In the rows, zero is written as 128.
Named moves, each a turn or a mirror, and the order they were made in; the first pair answered:
move buf:
[170 137 147 101 103 145  88  77 115  89 106 140 104 111 106]  ->  [171 157 149 120  95 194  85  97 102 119 120 120  94 111 128]
[114 117 122 126 138 106 151  98 146 113 135 164 134 143 123]  ->  [110 122 117 148 127 156 139 126 128 153 160 148 124 135 132]
[153 121 131 124 134  91 129 119 126  86 109 145 137 110 122]  ->  [156 149 122 163 124 156 121 152 111 129 137 115 122 104 153]
[147 176 137 126 138 124 102 135 120  97 116 146 125 139 124]  ->  [143 171 132 129 140 132  96 138 115 106 129 146 124 140 123]
move meza:
[128 111 134 133 103  84 141 102 145 120  99 120 115 136  87]  ->  [145 116 149 137 126  79 103 136 110 111 104 114 112 154 105]
[ 97 128 120 104 129 101 110  99 162 127 122 206 179 121  76]  ->  [165 148 128 139 146 121  91 156  82  84 127 195 158 128  95]
[121 139 121 154 147 152 110 140 113 169 141 119 131 122 141]  ->  [125 148 111 153 127 168 137 126 123 167 142 110 118 119 144]
move Mula:
[123 112 136 125 157  88 133 128 136 145 153 147 137 148 101]  ->  [156 136 151 130 144 162 157 118 112 129 151 131 108 124  94]
[ 96 162 128 125 129 133 139 167 143 196 144 118 123 109 141]  ->  [108 149 131 125 124 140 127 175 129 184 131  99 122 105 139]
[ 70  98 148 139 163 120  98 108  97 125 135 146 147 127 104]  ->  [113 122 154 141 141 176 121 106  79 107 128 127 119 106 104]
[ 71 141 160  90 112 157 111  79 198 166  99 176 104 109 123]  ->  [168 150 197 127  72 148  98 115 130 144  66  56 102 106 138]
Pairs:
Between the rows of a pair lie 2 to 4 moves.
[151 136 126 127 119  89 105 152  90 113  89  85 123 111 145]  ->  [143 133 132 105 130  77 117 119 118  88  81 126 119 107 112] -> Mula buf Mula buf
[ 78 114  93 115 120  77 172  81 175 123 144 165 163 119 133]  ->  [158 144  69 177 107 124 180 134 102 112 171 117 143 122 172] -> meza meza Mula buf
[105 132  80 165 126 110 170 136 149 167 167 128 173 128 175]  ->  [189 151 132 121 118 131 176 111 111  56 105 123 118 106 117] -> meza Mula buf Mula
[131 101 155 103 107 100 175  29 158  58 104 130 157 172 102]  ->  [138 111 193 174 145 112  65 133  61 112 137  73 160 204 157] -> meza Mula buf Mula
[174 114 161 120 118 108 161 126  99  76  93 120 120 144 106]  ->  [119 126 139 161 140 135 129 184  95 171 162 123 145 157 163] -> Mula buf Mula
[162 104 101 177 186  95 135 156 129 146 156  95 171 120 178]  ->  [155 130  91 150 199 132 178 115 147  87 153 174 138 114 146] -> Mula buf meza meza
[146 113 157 104 130  89 110 151 120 101  85 102 137 120 117]  ->  [120 119 153 100 145  70 108 133 144 103 102 134 148 124 113] -> Mula Mula Mula
[158 117  87 170 126  73 105 148  94 155 173  77 184 165 151]  ->  [171 153  62 175 135 166 162 138  93 113 194 126 145 150 148] -> meza Mula meza meza
[131 128 160 135 144  75  67 135 120 134 122 140 137 183 144]  ->  [138 164 156 130  81 187 135  97 161 164 122  96 103 129 137] -> buf meza meza Mula
[153 137 167 108 132 164 107 117 102  92  99 165  97 135  99]  ->  [113 107 152  92 127 103 115  81 160 123  97 180 123 140 101] -> meza Mula Mula
[102 145 105 153 111 200 176 120 153 172 147 114  97 124 153]  ->  [114 137 110 177 111 169 156 145 136 193 141  86 116 132 167] -> buf Mula Mula buf
